In the rows, zero is written as 128.
Turns, then the turns between two rows, first turn first; the first pair answered:
baf (before => after):
[131  86 173 134 145 139 114 118 111 125  93 158  62 153  98 103 104] => [169 119 125 118 147 102  95 131 142 147 137 144  48 121 159  98 124]
[130 115 176 147 151 157 158 167 115 114  57 156 119 166  99  94 138] => [168 129 140 134 164 125 142 166 139 115  85 151  75 152 154  66 151]
[ 63 121 169 117 115 171 189 117 122 159 162 130 185  83 104 140 143] => [ 69  83 196 134 139 162 191  91 128 119 130 155 133 110  96  92 128]
[112 124 126 123 146 160 132 155 107 117 103 142 155 147 112 135 145] => [127 110 127 128 164 151 125 145 117 107 102 150 123 158 125 110 137]
mut (before => after):
[125 104 135 126 153 171 131 128 119 117 109 125 138 146 113 113 128] => [145 129 108 108 150 156 119 143 116 142 125 124 147 127 145 140 147]
[165 131 134 131 132 147 148 122 120 148 122 137 141 152 106 142  87] => [173 150 106 124 126 141 144 129 142 155 145 119 142 131 134 137 100]
[122 120 110 137 138 167 123 197  93 131 115 129 169 137 138 150 153] => [105 126  81 154 124 166 136 178 157 115 151 105 148  99 148 111 161]
nuv (before => after):
[140 115 175 130  81  89 121 107  98 144 144 190 127  61 145  97 124] => [123 114 177 140  70  91 129  95 111 139 147 180 135  49 138  95 122]
[132 122 177 104 159 110 140 100  99 120 135 126 112 132  83 143  88] => [111 126 175 113 145 121 152  99 118 118 142 110 121 117  70 144  85]
[144 119 139 108 128 121 111 140  96 138 122 144 122 150 144 145 139] => [137 105 152 125 125 117 123 118 114 119 114 150 104 158 131 121 121]
[100 128 123 136 128 155 131 146 147 113 130 115 142 123 110 111 141] => [113 133 111 125 128 155 125 163 137 129 134 119 155 125 126 131 150]
sek (before => after):
[141 155 156 111 149  91 110  99 144 160 122 157 129 124 183 119 140] => [119 133 188 119 153 122 119 105 114 150  92 165 157 146 139 137 127]
[ 90 105 161 135 145 149 150 142 138 114 114 144 176 143 105 137 119] => [101 146 117 130 130 119 146 136 182 133 176 112 166  98 153 127 135]
[143 153 102 107 133 121 126 148 128 148 137 123 145 122 157 158 146] => [156 136 119 108 151 113 112 140 108 141 116 142 119 146 160 145 138]
Now pairs of rows:
Between the rows of a pair lie two turns.
[162 164 108 101 145  79 123 149 123 140 156 135 142  92 161 155 134] => [163 146 106 121 153  77 128 122 157 111 156 132 103  89 160 106 130] | sek then mut
[136 128 105 127 117 145 145 128 149 104 145 111 125 124 125  98 134] => [155 142 107 110 122 137 137 151 110 130 148 120 141 127 138 127 140] | mut then mut
[117 127 147 123 105 132 140 137 114 148 124 130 146 123 103 164 117] => [135 107 159 133 125 125 132 124 105 135 102 152 120 150 109 143 112] | nuv then baf
[131 120 133 140 117 187 152 118 132 100  98 100 136 158 129 118 169] => [137 111 151 134 122 177 149 118 113 104  89 115 132 171 123 122 157] | sek then mut
[115 148 112 140 115 153 123 150 113 123 123 125 178 122 142 160 142] => [ 96 127 121 165 116 154 135 122 142  87 113 126 149 122 123 114 133] | mut then baf
[ 99  99 162 139 109 136 158 116 130 118 100 132 141 128  98 131  88] => [108 127 135 115 111 139 145 154 107 149 109 125 178 122 115 177 107] | nuv then nuv
[144 130 191 113 105 114 123  91 130 130 125 158 125 143 126 132  82] => [157 135 184 101 108 114 116 106 112 149 119 159 139 149 130 154  85] | mut then sek
[159 104 108 139 181 137 109 159 130  85  92 153  88 172 155  74 170] => [124  92 106 156 174 168 122 162 144  71  91 141 122 168 131  79 173] | sek then baf
[110 159 131 100 134 103 110 110 112 183 159  98 113  96 170 115 128] => [ 97 155 149 100 124 117 120 115  89 189 145  98 137 101 149 136 125] | nuv then baf
[111  89 155 133 120 134 134 109 113 123 108 136  89 141 110 103  92] => [114 113 121 133 103 122 133 101 155 125 147 110  82 107 137  84 109] | baf then nuv
[ 88 121 154 121 107 160 150 137 110 135 113 120 183 144  84 165 111] => [164 164  95  91 117  96 110 139 132 163 165 115 124 109 175 146 134] | sek then nuv
[123 159 105  95 113 147 144 133 128 156 138  94 168 100 111 190 119] => [178 130 133  85 159 108 118 123  91 141  95 144  97 145 136 149  95] | nuv then nuv
[117 110 110 119 183 102 117 127 140 124 112 139  94 154 141  86 131] => [101 108 122 129 177 105 122 118 142 119 110 139  94 149 125  83 127] | mut then nuv
[157 102 158 121 123 101 126 113  94 142 114 147  98 134 112 137  97] => [143 108 142 142 114 100 138  94 147 125 140 119  81 112 115 103 104] | mut then mut
[ 96 121 102 138 138 174 136 159 137 106 114 114 163 136 114 137 146] => [147 100 110 137 168 134 117 143 126 101 103 143  93 155 149 104 134] | sek then sek
[108 143 133 121 136 151 147 138 123 126 125 120 147 127 127 157 158] => [124 118 136 128 155 138 140 114 132 104 114 137 100 137 135 118 149] | baf then baf
[134  91 160 139 162 136 119 130  93 115  98 136 123 174 138 149 119] => [125 135 124 127 132 144 123 157 106 142 140  97 174 138 155 187 139] | mut then baf
[113 152 112 124 109 135 124 147 141 149 149 103 160 102 131 137 137] => [134 107 160 121 134 137 118 145  98 127  93 148 130 149 110 126 116] | sek then sek
[ 62 143 134 143 132 147 170 123 159 104 165 123 186 160 117 109 193] => [110 176 107 118 134 106 150 128 164 136 195 119 162 140 172 113 196] | mut then sek
[149 129 133 139 140 148 132 155  94 120 103 133 145 149 121 152 135] => [145 114 142 152 142 146 137 130 117  96  99 138 114 149 108 112 121] | baf then nuv
[178 142 110 114 155 103  98 142 113 135 137 145 109 134 176 130 143] => [145 159  94 127 125 113 122 136 163 134 166 111 125 103 169 122 148] | mut then baf
[145 151 139 165  91  86 150  82 187 138 162 103 108 101 127  81 123] => [186 175 140 120 105  76 120 129 108 191 153 120 143 120 150 159 133] | mut then mut
[151 122 101 113 157 150 129 166 136 117 101 138 139 133 154 151 168] => [165 126  99 111 163 134 127 163 136 118 107 142 126 127 164 145 167] | nuv then baf
[121 131 142 138 120 123 139  90 159 114 140 104 116 103 113 111  95] => [109 128 164 133 116 142 142 110 122 118 118 112 146 122  89 145  93] | nuv then mut
[104 140 153 146 105 112 152  59 196 106 170  99  83  84 107  58 108] => [124 195 107 106  91 109 135 107 171 168 204  79 141  57 154 130 147] | baf then nuv
[119 124 150 136 122 114 129  87 149 123 139 132 103 137 127 110 105] => [113 150 133 121 101 115 134 104 147 152 165 111 137 116 139 143 118] | baf then baf
[131 151  99 110 126 164 125 173  98 158 128 125 174 121 130 166 170] => [181 130 107 114 155 111 107 134 108 138 128 152  72 133 165  99 148] | sek then nuv
[ 60  87 137 141 119 180 147 138 113 133 150  85 213 157 101 152 131] => [ 56 101 115 152 113 177 151 131 144 129 172  72 203 140 117 136 140] | mut then mut
[159 130 118 102 162 114 113 145 100 147  97 142 108 138 150 125 146] => [125 162  85 113 135 128 132 144 142 153 137 106 136 100 149 129 158] | mut then baf
[130 142 116 150 127 125 103 119 167 119 150 163 102 122 116 103  93] => [149 167 105 128 129 112  86 140 139 145 154 170 122 123 129 133 101] | mut then mut
[105  92 133 181 150 170 148 115 212  69 149 105 108 131 139  64 147] => [151  72 149 163 184 145 118 120 172  72 116 145  74 162 162  54 142] | baf then sek
[ 85 122 136 133 119 118 128  97 115 161  89 114 111 102  86 147 126] => [ 91 121 142 130 128 117 127 100 106 166  82 120 109 105  86 149 126] | mut then baf
[ 96 106 155 139  99 142 148 104 129 115 117 123 159 130  98 136 107] => [107 137 117 137  89 131 142 110 159 131 152  96 158  99 133 138 124] | mut then mut
[163 160  81  95 120 101 107 155 117 169 163 114 138 107 181 165 146] => [163 152 104  87 125 111 102 159  91 182 146 127 150 123 164 185 132] | nuv then baf
[141 163  77 127 119 128 131 146 167 140 179  93 127 104 163 141 162] => [132 114 114 156 140 126 140 105 177  93 152 126  69 134 137  76 139] | mut then baf
[138 186  91  96 122 144 125 146 130 172 144 118 170  78 154 173 116] => [121 146 143 105 138 159 128 153  78 158  87 152 182 123 106 185  96] | baf then nuv
[134 144 114 107 133 119 128 147 116 167 131 122 141 112 125 150 160] => [120 108 148 127 147 130 133 128 108 134  93 144 118 148  93 120 141] | baf then baf
[ 97 140  83 165 109 138 130  98 181 123 149  99 145  97 151 126 180] => [ 72 111 124 180 112 163 142  93 165  98 115 114 154 124 106 119 158] | baf then baf
[113 131 120 139 141 143 122 152 146 137 104 102 165 129  92 139 125] => [127 137  92 140 148 131 120 150 168 137 120  92 155 119 121 122 141] | nuv then mut
[102 113  65 160 160 178 155 181 189 111 130 121 142 117 128  97 151] => [134 135  50 142 159 151 140 188 186 139 148 123 135 110 163 111 155] | sek then baf
[132 109  83 150 132 135 129 140 176 123 157 114 122 107 126  75 137] => [162 116  78 133 141 125 110 146 155 132 160 123 111 111 154  80 138] | sek then baf
[137 131 121 103 135 154 118 158  94 152 110 137 168 141 115 169 148] => [112 115 114 147 125 145 145  98 180 102 138 111 122 116 114  92 134] | sek then mut
[175 164 123  82 115 130 118 162  95 169 150 111 162 134 145 184 151] => [107 147 122 131  93 152 162 114 192 118 173  78 139  97 108 110 145] | mut then baf
[161 105 132 142 154 107 134 111 138 105  98 144  73 134 160  82 112] => [175 135 108 124 134  90 131 115 147 133 134 125  85 102 190  97 129] | baf then nuv
[ 94 152 121 134  74 134 145  96 166 134 160  91 144  85 111 140 106] => [ 99 136 157 122  86 151 140 121 102 147 122 117 174 126  89 186  98] | mut then nuv
[102 166 125 130 128 158 137 153 121 169 112 124 177 126  73 202 145] => [122 179  73 142 130 129 136 133 197 153 161  95 122  86 127 138 165] | nuv then mut
[104 129 127 147 118 139 142 105 191  90 160  91 115  96 121  99 134] => [ 94  88 169 154 137 155 147 104 154  77 112 125 123 138  87 107 118] | sek then sek
[114  95 149 155 175 134 124 138  94  81  90 147 102 172 123  95 126] => [119 154  78 144 142 110 127 135 166 111 169  96 111  97 171  95 155] | sek then sek
[145 134 135 131 160 108 126 113 139  93 121 127  83 128 167  68 133] => [112 172 125 112 112 141 138 144 114 144 148  96 187  99 136 158 144] | baf then baf
[129  79 145 155 160 132 119 116 143  77  96 145 110 162  98  92 129] => [131 119 137 116 145 139 111 167  92 139 104 138 177 154 106 181 142] | nuv then mut
[126 134 156 123 114 131 126 128  95 149 118 119 160 128  95 167 115] => [166 154 131 110 121  96 112 126 112 159 145 119 121 114 146 148 122] | sek then nuv
[163 102 128 124 177 126 113 152 105 111  95 162  95 171 157 119 141] => [ 75 106 132 160 132 173 158 130 155  94 115 118 159 140  92 125 143] | nuv then sek
[122 116 195 128 119 112 128  94  71 135  98 162 111 162  71 129  75] => [186 149 140 104 133  66  97 103  91 154 136 156  64 137 159 114 101] | baf then mut
[166 136 151 119 131 116 115 135  79 145 103 136 118 154 109 133 121] => [153 146 146 113 121 120 118 147  79 156 110 126 144 149  98 151 131] | sek then nuv
[ 95 114  93 151 160 158 134 136 191 101 160 109  85 131 155  50 169] => [124 135  82 130 170 150 118 152 173 122 166 119  78 131 183  63 183] | sek then baf
[134 110  82 147 137 152 140 137 121 113 140 138 123 115 181 153 157] => [110  90 107 154 137 176 153 139 106 101 120 144 139 129 143 165 146] | baf then baf
[127 111 151 103 125 120 124 126 124 123 109 139 122 143 111 145 118] => [134 131 126 101 114 105 125 120 155 132 136 121 110 115 137 139 129] | sek then sek
[ 60 140 156 130  82  84 112 121  80 128 140 115 104 140  84 140  91] => [ 87 146 139 120  89  60 102 114  96 131 160 116  74 132 112 121  95] | sek then sek
[151 169 109 113  91  84 127 103 153 175 184 106 112  77 158 153 112] => [155 131 173 102 113  95 120 113  67 180 119 151 125 139 114 193  85] | mut then mut
[105 124 101 119 109 147 115 130 166 139 166  98 132 121 108 116 120] => [143 100 132 106 137 124  95 127 113 139 128 136  88 166 112 108  98] | sek then mut
[115 143  76 156 138 135 134 157 169 104 130 105 145 116 169 111 164] => [106 100 118 169 157 143 135 143 147  77  93 132 122 155 138  89 143] | nuv then mut
[156 134 114 123  76 110 149 127 152 124 168 128 122 118 137 130 113] => [166 126 129 121  79 100 143 122 136 127 159 141 106 132 131 120 103] | baf then sek
[142 147 159 116 128  95 132 117 115 132 128 152  97 135 143 106 140] => [119 160 160 107 111 112 133 136 105 150 134 140 140 119 127 149 144] | baf then baf
[106 166  90 119 114 142 136 122 141 122 166  94 139  92 102 148 156] => [101 118 131 148 130 154 145  99 134  77 124 121 107 127  68 104 139] | baf then baf
[123 133 151 110 110 126 140 131  99 158 130 117 152 125 106 163 109] => [153 139 140 101 120  95 123 121 111 161 143 126 110 116 140 138 110] | sek then nuv
[132  98 140 107 150 170 115 152  85 123  82 170 153 141 125 130 138] => [ 92  99 138 126 132 190 136 141 118 113  94 149 176 120  98 130 141] | sek then baf
[ 92  80 166 155 138 161 142 107 120  87  71 145 113 167  69  94 102] => [117 151  67 146 114 135 136 112 207 118 166  87 107  89 156  79 144] | mut then mut
[145 130  95 129 144  97 107 137 167  99 119 159  98 123 141  74 134] => [146 145  90  99 139 113 102 181 115 135 109 158 161 136 141 146 146] | sek then mut
[166 119 145 130 132  99 123  86 142 111 122 146  57 132 136 115 110] => [186 157 128 100 127  92 116 123 108 154 136 138  95 121 157 163 127] | mut then baf
[140 136 180 122 132  83 139 113 129 172 143 163 133 106 110 165  88] => [121 122 182 139 129  87 149  93 158 153 146 153 119 102  96 136  81] | mut then mut
[107 114 149 120  82 120 133 112 113 118 138 130 123 120  83 125 106] => [133 135 123 107  83 100 119 120 127 138 164 126 105 103 126 118 117] | nuv then sek
[113 152 121 139 108 170 149 121 172 111 134 115 144 117 128 106 130] => [131 152 114 138 116 150 143 112 175 112 142 119 117 113 144  91 128] | sek then nuv
[162 138  96 119 143 116 114 118 162 113 147 141 106 104 175 106 137] => [144 100 152 129 156 134 120 104 123  94  98 172 102 150 124 103 103] | nuv then mut
[151 104 120 129 175 133 113 146 120 116  96 145 109 163 137 105 145] => [111 133  95 134 142 160 128 165 142 134 117 107 169 134 127 140 166] | sek then mut
[116 129 126 126  88 110 163 113 149 127 162  79 122  92 122 117  94] => [112 102 165 129 110 124 163 111 109 111 118 105 124 135  89 119  79] | sek then sek
[110 110 141 136 138 147 140 122 113 108 109 142 138 138  99 141 121] => [111 128 106 141 126 134 150 115 157 105 144 113 131 110 126 120 137] | mut then mut
[159 116 120 127 130 143 107 153 120 132 110 140 139 171 127 126 169] => [161 135 100 123 121 138 111 151 147 136 135 128 144 146 145 126 185] | sek then sek
[158 135  99 111 116 178 100 191 104 151  75 137 166 123 130 175 141] => [157  94 143 140 137 158 105 133 113 105  55 168  90 151 107 105 102] | nuv then nuv
[ 94 127 149 136 108 159 145 151 105 135 122 117 200 131  87 170 125] => [161  93 134 151 157 105 116 118 147  89 118 140  77 144 147  69 123] | baf then baf
[ 95 134 172 155 109 143 144  90 108 140 128 110 135 110 101 147 111] => [135 166 136 133 114 106 124  96 117 159 161 107 103  89 160 139 126] | nuv then sek
[ 88  88 154 147 160 152 129 138 137  85  91 139  98 160 107 107 132] => [ 79 136  99 143 134 144 137 135 193 104 153  92 110 100 140 104 149] | nuv then sek
[105 147  96 145 132 153 147 158 140 108 125 121 163 120 122 135 132] => [128 155  82 146 130 121 135 148 159 107 144 114 129 111 158 107 132] | mut then sek
[115 140 119 130 121 160 151 144 131 111 146 120 208 127 110 173 167] => [129 140  87 144 130 145 150 122 186  83 162 116 160 106 140 120 175] | nuv then mut
[ 89 109  99 151 134 185 138 165 142  89 129 109 170 125 112 135 157] => [114  86 108 144 160 184 125 175 110  88 106 135 156 161 109 134 155] | nuv then baf
[111  63 149 155 167 148 133 133 122  94  65 152 107 144 140 107 112] => [115 104  88 153 152 129 125 133 181 105 126 111 101  87 191  89 146] | mut then mut
[132  93 149 113 148 114 142  88 133 107 117 155 122 139  87 111 129] => [134 113 117 113 139 107 143  80 168 109 150 137 116 112 113  99 143] | baf then nuv
[119 149 149 127  74 123 149 119 147 164 101 138 155 131 126 176 111] => [138 119 153 135 102 104 144  90 164 132  88 161  97 151 146 118 103] | baf then baf
[115 107 183 121 124 148 123 123 104 129  70 124 144 148  80 155 115] => [170 140 137 108 131  86  98 100 153 143 126 110  72 113 162 110 127] | sek then sek
[163 124 120  90 154 102 142 150 129 114 106 126 116 159 149 135 156] => [164 136 106  96 141  94 143 142 151 121 126 115 110 136 158 126 156] | nuv then baf
[143 149 128 131 130 177 154 163 131 135 138 130 132 145 102 187 179] => [187 129 141 118 154 146 134 147 116 128 124 153  75 165 128 153 163] | sek then sek
[133 140 115 131 125  99 116 109 144 132 152 129  93 116 142 106 117] => [148 139 123 122 132  99 112 118 126 136 142 136  93 127 147 115 113] | mut then baf
[170  81 139 110 169 166 112 151  60 142  48 153 112 191 138 133 130] => [ 95  71 138 143 142 219 154 138 104 117  54 121 157 172  85 129 134] | sek then baf
[ 97 114 147 157 127 141 133 110 129 106 112 145 114 140  82 108 117] => [ 97 116 134 162 130 136 135 108 149 102 123 142 113 132  93  97 126] | nuv then baf
[158 162  69 130 110 129 153 113 155 135 175 117 115 105 137 121 117] => [185 155  75 122 127 117 142 121 133 136 163 138 100 119 154 119 114] | nuv then nuv
[169 120 120 111 154 135 119 176  71 160  92 160 104 176 161 160 142] => [117  98 140 134 147 180 148 171  76 132  70 158 134 185 107 155 132] | sek then baf
[165 128 168 117 135 103 112 110  86 149 120 148 113 145 122 148  89] => [132 115 160 146 123 107 125  79 140 113 133 129  83 128 115  94  88] | mut then mut
[ 96 140 172 125  81 137 150 110  98 168 129 120 173 122  81 184  87] => [148 168 129 101  99 104 119 134  92 189 152 115 159 109 149 193 114] | mut then nuv
[131  97 138 144 159 136 134 101 148 123 118 135  94 138 132 102 121] => [129 138 105 124 134 132 134 129 149 168 152 107 147 107 147 150 141] | baf then baf
[142 101 117 133 167 133 133 154 112 118  92 145 107 147 123 142 116] => [146 138  81 128 144 119 138 154 150 134 142 111 113 102 153 142 136] | sek then sek
[ 54 139 121 140 145 159 176 131 109 109 106 104 178 135  84 161 114] => [147 127 120 128 185  85 135 103 107 102 100 141  61 154 153  90 102] | sek then sek
[149 168  93 104 137 112 114 151 136 192 121 107 127 122 191 150 141] => [142 125 119 137 153 103 123 104 168 138 105 123  60 146 170  74 115] | nuv then mut
[153 116 128 117 143 132 120 126 110 110 106 139 105 136 113 110 120] => [131 110 125 131 138 148 129 124 125 100 107 134 118 132 100 111 125] | sek then baf
[146 148  74  87 140 162  88 163  72 161 117 117 180 120 164 205 166] => [163 136  53 116 154 124  86 108 166 107 148 111  72  95 199  86 161] | nuv then mut
[125 149 124 111 106 101 134  96 153 134 174 114 122 106 169 151 113] => [126 148 138 100 108 114 129 123 111 149 159 123 154 124 151 189 115] | baf then nuv
[153 138 126 125 116 108 118  91 125 137 142 121  83 113 144 119 106] => [155 153 123 111 113 108 118 105 107 158 140 122 106 111 144 147 113] | baf then nuv
[126 143 112 131 128 120 122 133 119 146 136 117 164 133 119 166 135] => [133 111 132 146 148 120 118 113 128 111 112 138 115 158 112 118 122] | baf then baf
[147  91 155 129 142 137 129 126 119 114 103 159 114 155 110 127 116] => [106 124 126 138 102 148 152 115 173 123 149 115 144 106 111 128 127] | nuv then sek
[105 141 167 133  86 116 140  98 109 150 144 117 139 121  97 152  99] => [137 133 174 130 104  87 123  89 108 145 137 136  91 130 120 126  90] | sek then sek
[102 100  83 152 142 182 139 167 166  82 105 115 155 135 124 101 168] => [134  88  92 152 165 152 123 160 151  75  92 133 111 153 143  76 157] | sek then sek
[124 136 115 152 137  96  98 125 136 114 127 147  96 115 165  84 121] => [123 126 125 156 148 107  96 131 121 102 111 157 104 127 155  84 119] | sek then baf
[123 149 153 139 130 137 130 126 105 146 114 117 150 147  98 169 110] => [111 160 148 146 117 137 131 112 122 147 125 106 157 134  99 160 106] | sek then baf
[178 147 133 142 114  77  75  74 106 175 137 153  89 129 129 124 108] => [120 162 119 147  80 125 103  92 118 184 152 121 172 102  87 174 125] | sek then sek
[131 133 126 130 118 106 129 105 152 135 169 110 121  94 142 117 129] => [112 133 138 124 112 122 133 117 129 147 156 104 163 101 113 152 130] | nuv then baf
[ 87 131 115 163  84 140 156 105 133 132 151  72 165 112  71 155 105] => [112  84 155 169 122 140 143  95 105 100  95 118 107 164  62 119  84] | mut then baf
[139 102 154 117 130 135 108 139  68 113  84 152 123 163 115 160 117] => [157 149 102  90 115 113  96 153  94 149 136 124 138 119 167 175 141] | nuv then mut
[113 122 135 124 137 155 113 157 109 132 100 133 141 154 114 165 159] => [147 135 112 128 151 125  98 144 143 126 116 135  89 141 160 119 164] | mut then sek
[118 110 150  77 117 133 110 126  82 163  87 128 152 161  98 180 104] => [157 135 123  61 121  97  91 132  93 182 115 115 132 136 156 177 117] | sek then nuv
[113 154 126 125 108 112 147 133 143 105 158 115 139 105 138 139  90] => [115 129 155 128 132 121 141 139 108  90 118 143 137 143 115 142  75] | sek then sek
[153 126 144 130 117  95 129 118 123 121 148 140 101 154 156 132 110] => [141 148 125 122 103 110 130 142 125 136 165 120 144 137 159 165 126] | sek then mut
[139 155 121 125  91  86 118  92 167 152 183 116 106  77 152 102 113] => [168 138 149 115 108  68 104  84 127 151 154 150  77 104 149 108  92] | baf then sek
[124 146 108 142  75 166 126 170 144 124 150 110 180 119 124 122 140] => [187 143 107 123 108 129  93 182 105 138 134 137 137 141 168 126 141] | nuv then sek
[136 151  70 124 139 122 118 201 131 131 134 125 146 139 185 142 180] => [149 154  84 113 139 117 113 204 105 148 119 131 148 148 181 157 174] | nuv then baf
[104 128 127 141  92 147 138 142 144 138 143  85 181 111  99 159 146] => [130 147 113 118  88 117 128 140 141 163 160  87 166 100 134 158 143] | sek then baf
[103 165 145 116 105 157 131 101 138 126 126  94 122 132  85 148 102] => [103 164 144 128 108 154 131  93 158 115 136  95 101 126  93 122 106] | baf then sek
